One vector is turned by the same rotation once a tick. Each row is the vector after some number of ticks, and that number follows the row.
The counts run from 0 to 666.
[ -2 -22  12  16 -32 -23  -1   2 -52   9 -13  11  20   5   1 -24 -35  10
   1  -2   2  24  20 -13 -30  18  -2  37  -9   8  -7   0 -17  -8   9   4
  -4 -27  16  19  -7 -43 -12  16 -20   9   2 -33  -4  -2  -2 -47   4  -9
   8 -16   4  -8 -20 -34 -38  20   1  25  53]
297
[ -5 -21  24 -18 -28 -13  -4 -11 -37 -13 -10  20  27 -19 -17 -19 -16 -10
  21  27  15  39  -2 -19 -31  17 -10  -9   3  34   8  15  -2  -3   5  37
  22 -36  17 -14   2 -45 -15  -7  -3  -3 -10   3   2  12 -17  38 -18 -41
 -15  21  20 -11  28 -29 -33  13 -14  10  33]
355
[ -3  20  16  10 -14  11 -19  -7   8  16   7 -16   6  -6 -15  24  46 -20
 -16  19 -23  37 -15 -17 -20  31  14  15  -6  30  -7  -3   1  -9   1  -6
 -38  -6  23   8 -17 -18 -23  13  15  -7  38  16   6  -2   3  -9  -8  -7
   7  31 -23   3  22 -51 -59  12   7  18  17]
404
[ 18  27 -16   7 -11  21  -1   7 -34  -5  61 -38 -21  -5 -20   1  35  13
  22 -13   5  -2  32   6   2 -14  -7  10  29  11   1  24 -10 -33  19 -22
   6 -29 -10  27  -3  -3  28 -10  12  17   0  -5  22  30 -12   8  -1  10
   4 -16  15 -11 -28  11  -3  37 -18 -17 -38]
333
[  8 -10  -5  -4 -31  24  25  12 -37 -21  -2 -24  17  14 -30   9  10 -11
   7  15  -7   0   8 -22 -20 -20  -2   6 -16  10 -14  15  22   4  24 -24
  14  -4  15  -5 -24 -14 -14 -17 -12  25   2   1  13  30  15   5   4 -12
  33   0  26 -18   5  -2  28  62 -50 -40 -12]
390
[ 11  17  -4 -17  -6  31   3 -14   0 -20  45 -18 -17   0 -32   8  39  18
  28 -27  21   7  11 -15 -18 -12 -23 -25   7 -12  -5  11 -20  -9  16  -5
  -3 -15 -10  -3 -15  -5  -6 -22  26  -3  -7  -5  33  35 -18  64  -2  -5
  -5  -5  23 -35  19  14  13  27 -13 -34 -56]
144
[-18  15  11 -18 -21  -8   3 -28 -15 -12  -1 -23  -4  19 -26  15  12  -4
   3  28 -29  23  -1 -34  -8   2  -8 -21 -10  34  -1  15   1  -6   7 -59
  -9 -26  31  -5 -15 -39 -20  10   1  12  41  26  -4 -20  35 -19   4  -5
  30  -2 -19 -13  26 -17 -16  26 -23 -27  17]
103
[ -2 -30  39 -26 -15  15 -11 -42 -14 -11 -19  19  22   3 -23 -12  13   7
   8 -15  13   4   5  -2 -25   6 -38 -10 -25 -18  -3 -39 -11   1   0  -7
 -20 -41  -8  25 -13 -31 -24  13   8  -1  -5 -14  29  14 -37 -10 -35 -26
  -2   2  -7  27  40 -12 -33  -3 -12 -19  26]
512
[ 19  -1  38  15 -33 -12  -8  -4  -4   2  12  -1   4  20 -16 -11  19  -7
  45 -15  -7  34  -3  -9  12  13  -8  -8  17  33 -33  19 -46 -15 -19  23
  -6 -20  29  23 -30 -50  -6 -21   0   8  11 -33  13 -15   9  25  16   3
  14 -16 -16 -29   2 -31 -32  39   3   6  22]
216
[  7 -21  -1   5 -26   6 -36  -3   9   8  21 -16  13 -18 -10 -36  -2  -4
   3 -16  16  11 -18  10 -10   9   9 -12 -22 -19   2  24 -26  15 -16  28
   4 -21  18  37   0   5   1 -33  10   4 -23   0  27  40 -21  28   4   7
 -29  63  33 -22   0  -9  18  22  -8  13  -6]
419
[ 14  -6  13  15 -15  -8  -5  45   7  -2  38   4 -22  -1 -31 -13  28   5
  35  -7   4  -1  11  15 -11  14 -20   2   6   5 -16  30   4   7   7   7
  15 -24 -17   4 -27 -35  18 -41   6   1 -18 -23 -15  65  29  35 -17  17
   8  17  27 -14  -5  -4 -28   3  11 -22   6]
282
[-17  30   5  -5 -19   0  17   8 -48   6  21 -22  -2  13 -26   6  10   0
  26  16 -10  -1  39 -24  -3   2 -11  -6  19  22  -1   4   2 -23  28 -12
  20 -19  21 -38 -22 -51 -15  18  -6   8  24  -9   2  -9  36   2   2  -3
  40 -22  14 -23  -2  -3 -22  47 -33 -18 -15]
521
[  0  -2 -23 -15  -8  -5  -7 -26  -1 -19  35 -17  -8  16  -3 -11 -27  12
 -21 -17 -11 -27  25   5  -5  11 -13  12 -18 -48 -16   5   8  32  11 -72
 -28 -23  -5  17 -10   7 -32  -9 -10   5 -11 -15  -3 -10  10 -38  -3  21
 -11  -2   9   5 -21  31  26  12 -21 -11  25]
507
[ -8  19   8  16 -34   4 -10  -3  -3  15   7  -3  10  13 -25   5  30 -27
  24   6 -14  40  -9 -17  -2  34  12  -1   8  45 -19  -8 -17   4  -9  18
 -11  -4  54  -5 -37 -27 -24  -7   2   0  27 -10   8 -19  -4  30   8 -13
   5  23  -7 -31  16 -37 -40  40 -19  14   7]
437
[ -6  17  -3  17 -20 -24 -13  -3 -17  17  46  21   5 -11  -3 -13   9  24
  44  -6 -12  36   5   1 -13  24  12   2  45  38   8   4   0 -14  17  26
   5 -28  17 -19   2 -24  -7 -20  10 -27   1  -4 -13   2 -23  46 -18   7
 -27  11  17 -15  -6 -11 -64  -3  -4  21  17]
190
[  9   3 -17   3 -30  22  17  12 -40  -9  31 -43  -4  16 -26  -7  16   9
  15  -1  -8  -2   6  -2  -6 -26  14  17   1  19 -18  21   3 -15   2 -44
  21 -26  15  34 -16 -12  14 -17  -6  27   4  -6  13  32  15  -1  16   8
  23   1  12 -24 -27  -2  23  63 -30 -25 -18]
169
[ 13  24  -2 -11 -16  41 -13   6  24  -6  46 -24  -7  -5 -37  21  61 -27
  11  -2  15  12   2   7  -8   6 -20 -19  -1   7 -19   3  -2   2   5  -4
  -9 -14  -8   7 -33   4  -5 -20  22  -3  -7  14  30  35  -5  53 -12 -11
  -3  33  13 -20  33  -4 -14  18 -23 -23 -43]
529
[  0 -10   6  12 -32  15  -8  -5 -31   5  48  17  -9  16  -5 -24  16  20
  31 -33  10  32  14   3 -17   3  18  18  28  11   3  -8  -3   0  17  23
 -13 -29  20   2  11   0   9 -28   7 -18 -21   7   7  38 -46  58  -7  11
 -26   8  37 -12   6  -1 -24  27   5  22  21]
223
[  8 -11 -10 -26 -22  42 -16  -1  11 -10   8 -29   5   2 -40   2  24 -44
 -21   7 -10  -1   0  15 -21   9 -17  12 -36  -4 -18  -5  14   4   8 -37
  -8 -20 -19  38 -34  -8  -6  11   4  17  -7   6   6  27   5 -11 -14 -13
  10  39   4  18  19  -5  12  29 -41 -36  -6]
37
[ -4  -8  25 -27 -13   1 -26  -8 -35  -4  16   6  11 -16 -21 -14  -3 -19
  18  15  19  41  23  -2 -17  33 -17 -20   2  30  29  22 -12  -8   8  37
  16 -37  -8   6  22 -43  18  15   1   7 -24   5  12  23  -9  27 -21 -30
 -13  26  24  -1  32 -11 -19  19   3  -6  19]
577
[ 16 -16  -9  -3 -12   7 -48  -1  15  -2  41   0   0 -13 -10 -16   2 -17
  11 -18  14  24   0  26  -8  40  -3   2  -3  -6   3  12 -12  16   1  28
 -16 -20  -8  25  -3   4  -1 -34  15  -9 -41  -8   9  39 -30  32  -7   9
 -46  53  33 -11   8   4   1   2   6   3  11]
34
[-10  -5  28 -19  -7 -28 -39 -37  14  17  30  12  -2 -36 -10 -25   6  31
   4   6   1  29 -13  -9 -14  36   1 -26  -1   8  32  21  -8   7   2   0
 -25 -39  12  15  15 -20 -11 -21  28 -22   7  22   8  10 -17  21 -19   5
 -30  34  -1  11  20 -27 -41 -20  31  23  34]
321
[  0  29 -34  23 -37  -1   0  41 -14   6  31 -39  10  -1  -3  13 -17 -31
 -26  26  -5  17   3 -18 -18  19  38  41   0  17 -26  26  19  12  21 -10
 -11   1  23  -9  -8  21 -21 -20 -11   5  -3  12 -15  11  12  -5  -1   3
 -12  36  35 -23 -18  -9   4  38 -12  20  18]
279
[  6 -32   7   8 -17 -20 -13  -3 -31   4  -4  12  31  -3  -8 -25 -11  28
 -18  -9 -20   4   8   6 -34  29 -11  43 -32 -15   0   9  22  18  11 -21
 -11 -13  11  23 -40 -32 -14   2  -6   0   4 -27 -13  28   8 -49  -8   9
  25  -5   1  15 -26 -20 -33  12 -12  -9  37]
43
[  2  -9  -4  -2 -17  35   4   3 -14 -10  -1 -45   2  17 -35  -3  30   4
 -26  -1  -1 -12  10  -8 -11 -18  -8  11 -38 -10 -14  12   8   3   5 -62
 -16 -10   6  34 -30 -13  -4   2  -3  22  14  -8  24  48  24 -31  -2   7
  44   0   4  -6  -6 -11  11  42 -19 -31 -15]
423
[ -2   3 -11  17 -20 -25 -24  32 -16  23   4  -7  17   6   1 -25 -51  -1
  13   1  30  12  22  -3 -20  25  -1  -3   1   1  -2  -1 -38 -10   0  29
  15 -40  19  17   7 -40  14  23  -6   3 -27 -25  -4  21  -4 -30  13 -12
 -15  36  28 -31 -14 -14 -33  24  -7  29  29]
329
[-10  19 -10   1 -14 -26  -5  13  -3   3  29 -39 -21   2  -6 -14 -36  18
  25  11  25  15   7 -33  -1  -7  26 -30  20  -2  -5  45 -27   4   5 -18
  10 -35  25  -9  30 -19  15 -25   2   0  -5  15  -4  25  24  27  32   5
 -19  32  40 -50 -13   1  19  26  10   1  -5]
360
[ 18  -8  19   8 -28   5 -20  -5  12 -11  13 -16  11 -27 -33  -1  59   4
  -7   4 -20  20 -13   5  -3  32  -8  19 -17  13 -12  47   7  -2   1  -3
 -19   3  -9  37 -46 -11 -19 -36  20   1  31   0  20  25  13   2 -13  -5
  17  20 -17   9   4 -45 -27   3  21  -7  -2]
372
[ -8  36 -22 -31 -11   5 -16 -26  -2  -6  44 -48 -12  -4  -8  16  -4 -29
   0  21 -19  20   1 -13   4   5  18 -26  18  25   3  34  -3  -3  12 -34
   4 -26  10  10  24  12  -7 -15   4   7  -4  44  12  -4  -1  28  -2  -5
 -16  37  18 -15  -1  16  34  34 -34 -13 -13]
195
[  5 -12 -14  -3 -12  15  -6  30  -6  -2   7 -16  20  13 -38  -5  -1 -27
 -13   8   5  13  21  14 -32  30 -27  15 -46   3 -14   5  17  22  13 -18
  15 -11   5  24 -40 -33   5  19   1  12 -25 -21 -13  40  32  -8   8 -11
  15  34  22 -28  17  -8  -5  31 -36 -41  -5]
200
[-21  13   5 -31 -15   0  11  -1 -43  -7   0 -17  12  12 -29   8  -5 -36
   7  38  -9   9  10 -30 -19   4  -6 -17  -1  44  13  16   6 -12  24 -17
  25 -26  15 -23  -3 -40 -13  28 -12  23   8  18  -1  -3  26  17  -5 -33
  20   8  18  -6  24 -17  -1  45 -45 -27   1]
357
[  9  19   4   2   1  -1  -2  -5 -36  10  34 -11   8  -1  -1   2  20  22
   2   3 -15  24  25   8 -30  25  -5  31   8  44  11  -2   6 -32  15 -25
  -3 -28  13  32 -18 -34  14  43  16  -1  19 -23  -2   3  -8 -35  -2   5
  20 -22 -22   0 -20 -22 -49  27 -10 -11   0]
77
[  5  10  -6  -9 -18  25 -15  28  28 -20  -2 -41 -12   2 -32  12   4 -29
  -5  15  34 -18   1 -15 -16 -29  -8 -19   1 -37 -40   7 -20  -3   1 -23
  -8 -28 -41   4  15   6  -4 -32   0   9 -30  34  16  39   1  14 -21 -25
 -32  38  29  -9  16  -6   5 -13   0   2   9]
531
[  7  -5  -8   2 -22  16 -33 -15  19  18  56   7  -5  -6 -10 -31  14  13
   6 -34   8  -6  -1  23  -4  17  13   4   3 -28   3 -11   1  23   1   2
 -20 -18  18  28 -19  23 -11 -40  10 -13 -17 -16  17  29 -33  34  -7  33
 -28  39  27 -13 -17  11  -8  19 -18  11 -16]
255
[ -7  19 -10 -24 -25  -4   7 -34  -6 -26   0 -30  14 -34 -13  17  12  28
 -29  32 -19  -3 -18 -35 -19  -1   3 -12 -14 -14   5  20  25   3  16 -61
 -15 -12  18   1 -19   7 -49 -18  18  -8  28  42  18  -1   1  -3 -11 -10
   1  22   1   6   1  -7   3   5 -27 -20 -18]
482
[-15  31 -13 -17 -16   4   9 -49 -27  -8  23 -16   4   1   9   9   1  20
  -7   6 -28   4  10 -22 -21  -5  11   6  15   8  -4 -17   8 -19  12 -62
 -22 -36  25   1  13   9 -38  10   1 -15  28  31  11 -32 -35 -12 -15   0
 -17 -12 -12  12  -2  -1 -16   9 -26   3  15]
351
[ -3 -16  34 -38   0 -19 -23 -28 -19 -25 -12   5  18   4 -13   0  -6 -23
   4  15  -7  47  12  -8 -27  33 -32 -12 -13  29  15  17  -6   1   7  -6
  -4 -40 -10  16  11 -49  -9  27   2   3   5   9  -2 -11   4  -4 -12 -36
 -11  12  -8   9  43 -29 -16  -4   4 -13  44]
323
